0: [111 109  77  88 120  91 129 248  86  67 121 255 106 126 251 124 129  34
  45 118 210 105 234 178 224 159   4  62 108  57 149  61]
1: [118 106 122 117 125 117 136 216 211  92 117 181 159 118 240 208 164 107
 162 128 202 100 174 173  84 153  70  77 130 147 129 115]
2: [117 115  92  90 109  94 125 233 123  58 118 255 122 122 255 154 132  62
  72 108 203 108 224 189 173 142   0  64 107  76 122  73]
3: [108 107 120 108 118 134 131 229 222 140 134 184 168 109 185 134 125 105
 206 110 227 102 144 183  72 181  72  55 124 118 146 120]
4: [148  72 159 168 135 131 130 116 195  69 133 102 108 137 211 229 169 180
 146 123 135 134 118 112  65 110  59 139 130 134 106 150]
5: [122  82 117 123 117 104 141 209 180 145 132 195 148 126 107 100 132 108
 195 115 189 145 139 163 127 152  99  92 125 129 137 118]
6: [146 147 157 137 143 126 133  50  88 180 144  76 124 118 107 148 114 146
 120 158  40 187  63  98  48  66 228 183 144 143 123 190]
7: [135  56 138 131 119 139 124 139 172 104 126 119 121 146 216 185 118 143
 147 126 160 135 109 137  64 117 124 123 129 125 125 134]
8: [116 111  92 111  51 109 120 176 160   0 115 195 112 116  88 177 143 104
  45  96 176  84 244 138 223 139   0 101 123  95  55  79]
9: [145 189 142 152 142 169  77   0   0 140 112  28 122 125  94 107 125  63
  41 164   8 107 146  76 127  98 255 167 149 103 141 118]
10: [131 188 121  85 191 164 127 203 105 239 135  39 134 171   5   0  54 236
 197 107 130  98  64 148 213 136 169 177  91 232 134 131]
11: [110 133  98 113  99 124 110 143 104  58 107 183 124 119 133 140 126  79
  76 111 136 102 202 126 194 130  56 115 128  84 103  90]
12: [147 106 138 133 120 101 114  27  46 148 109  94 117 120  65 113 159  97
  24 139  47 153 119 123 111 118 193 140 139 130 119 109]
13: [116 121 111 131 116 101 148 222 188 152 136 212 162 119  78  78 131 104
 207 105 193 142 161 175 148 169  62  77 120 129 139 117]
14: [126  43 141 118 105 122 113 164 185  81 113 150 131 133 211 194 123 138
 133 108 182 138 128 156  68 122  78 101 128 126 102 116]
15: [137 126 132 130 113 144 118   0  20 117 128  66  93 106  50 124 119 101
  28 129  67 137 106 101 133 115 230 157 136 111 112 134]
16: [104 149 104 174 139 146 140  82  84 109 150  80 115 115 170  85 126 147
 139 148  96 133 100  74 194 137 196 156 114 105 142 157]
17: [102 235  86 138 138 114 135 204 118 108 131 168 134 128 143  79 131 142
 139 116 137  86 191 112 255 154  45 118 104 105 127 101]
18: [111 171  93 152 119  91 156 188 140 143 125 190 151 101  89  76 145  94
 181 119 141 136 172 150 199 147 100 104 109 137 131 125]
19: [152 197 153 163 135 107 123  26   0 209 158  94 139 131  83  78 110 124
  85 152   9 155  75  74 112  78 255 185 150 133 140 154]
20: [158  67 135 178 129 138 114 108  96  84 155 101 105 132 239 147 144 121
 148 144 122 116 154  78 111 110 131 146 139 100 115 150]
21: [119 107 108 131 102 107 145 214 202 140 138 200 159 120  65  94 137 106
 192 113 192 129 157 174 147 174  54  80 115 139 134 113]
22: [119 179 109 136 130 141 125  36  23 127 128 112 103 122 118  88 118 101
  56 154  65 122 112  82 205 124 216 166 121  93 134 127]
23: [135  28 172 105 110 124 124 158 216 109 106 125 131 148 225 212 129 169
 164 108 184 161  79 164   0 107 114 104 123 148 111 133]
24: [148  91 145 128 129 111 123  56  90 147 120  92 119 122  95 147 144 121
  72 143  62 161 105 114  76  97 189 153 143 144 116 145]
25: [101 255 111 187 191 133 163 109 112 177 148  48 127 138 124  76 151 225
 185 152  55 105 108  41 255 130 137 180 125 139 162 160]
26: [119 249 131 122 148 140 113  34  49 230 113 101 142 129   0  54 129 106
  88 132  29 135 101 110 173 148 220 154 145 124 157 115]

[116 140  97 118 109 126 119  40   0  63 130 138  80 106 129 112 123  63
   0 147 105 133 163  94 234 122 174 144 113  70 127 105] 22
[133 179 130  61 186 158 134 198 119 223 125  52 136 170  36   0  60 233
 197 119 130 109  64 148 181 121 157 177  87 237 129 135] 10
[143 144 133 105 161 152 161 125 190 189 109  68 144 143  35 124  97 220
 164 162 130 136  87 116 187 133 209 153 142 195 154 142] 10
[137  64 120 119 117 107 115  90  27 162 117 151 119 129  95  90 135  56
  36 145  99 153 119 125 153 130 207 128 137 106 135 100] 12
[108 144 102 108 104 139 120 103  83  44  98 178 114 138 154 141 128  73
  21 133 115 102 217 105 205 112  77 129 121  71 112  94] 11
[146 188 138 148 138 169  77   0   0 139 110  30 125 126  98 110 120  66
  46 160  14 102 142  79 124  99 255 166 144 103 142 118] 9
[121 106  95  95 101 110 112 235 134  68 120 242 131 116 251 141 104  70
  92 108 203 103 216 186 164 157   6  66  99  74 119  81] 2
[153 197 140 156 141 161  80   0   0 139 114  27 123 126  81  96 140  61
  26 173   0 112 156  77 136 100 255 165 143 108 141 111] 9
[121  87 113  96 131  96 144 224 223  75 130 216 128 130 239 211 154 132
 117  97 208 109 179 176 106 144   0  83 126 110 142 105] 1
[115  95 102 127  95 115 134 163 149  63 134 179 120 134 149 159 126 109
 114 121 187 109 167 145 146 146  52 106 121 110 115 110] 11
[134   5 170 120 114 127 113 136 202 111 114 112 134 144 229 215 119 168
 145 114 179 159  73 159   0 112 125 106 132 148 112 131] 23
[141  14 162 121 115 137 120 169 238 127 121 113 134 150 207 205 110 159
 192 107 186 146  85 164   3 123 113 110 135 144 121 131] 23
[106 136 101 150 126 132 135 133 105  93 142 137 122 114 182  96 128 120
 131 132 134 126 141 108 185 142 133 127 116  98 132 133] 16
[137 190 128  88 197 161 127 174 106 239 133  32 142 166   0   0  66 235
 170 123 108 104  65 138 208 138 192 180  95 227 140 123] 10
[124 255 137 128 147 151  92   0   0 255 100  57 126 137   0  25 119  82
  15 148   0 150  84  81 198 135 255 192 160 116 156 111] 26
[124 231 120 104 186 147 143 176 118 214 136  55 138 162  64   0  91 232
 197 133 110 106  80 116 232 130 152 174  92 202 145 142] 10
[130 226 125  82 187 151 135 188 128 246 128  53 126 154   6   0  87 230
 196  98 124 122  47 154 220 138 144 159  85 247 128 135] 10
[124 122 116 128  99 116 128 147 145  82 126 167 122 131 110 146 134 105
 120 116 162 113 174 148 131 145  65 106 131 114 114 110] 11
[136  94 132 129 128 104 128 121  87 167 133 145 124 133 127  98 133 107
 137 140 113 158  93 117 122 107 207 139 140 124 140 125] 24
[137  12 171 114 119 128 124 145 213 111 122 109 131 141 224 218 125 170
 150 122 171 159  74 153   0 114 130 105 125 150 111 141] 23
[116 117 126 109 112 133 147 221 244 116 140 175 163 110 157 158 133 121
 194 121 223  99 144 181  65 183  78  56 131 130 135 116] 3
[112 138  99 112 114 137 113 127  95  31  96 189 117 134 213 153 134  72
  33 134 132  99 227 113 205 115  72 132 112  70 111  96] 11
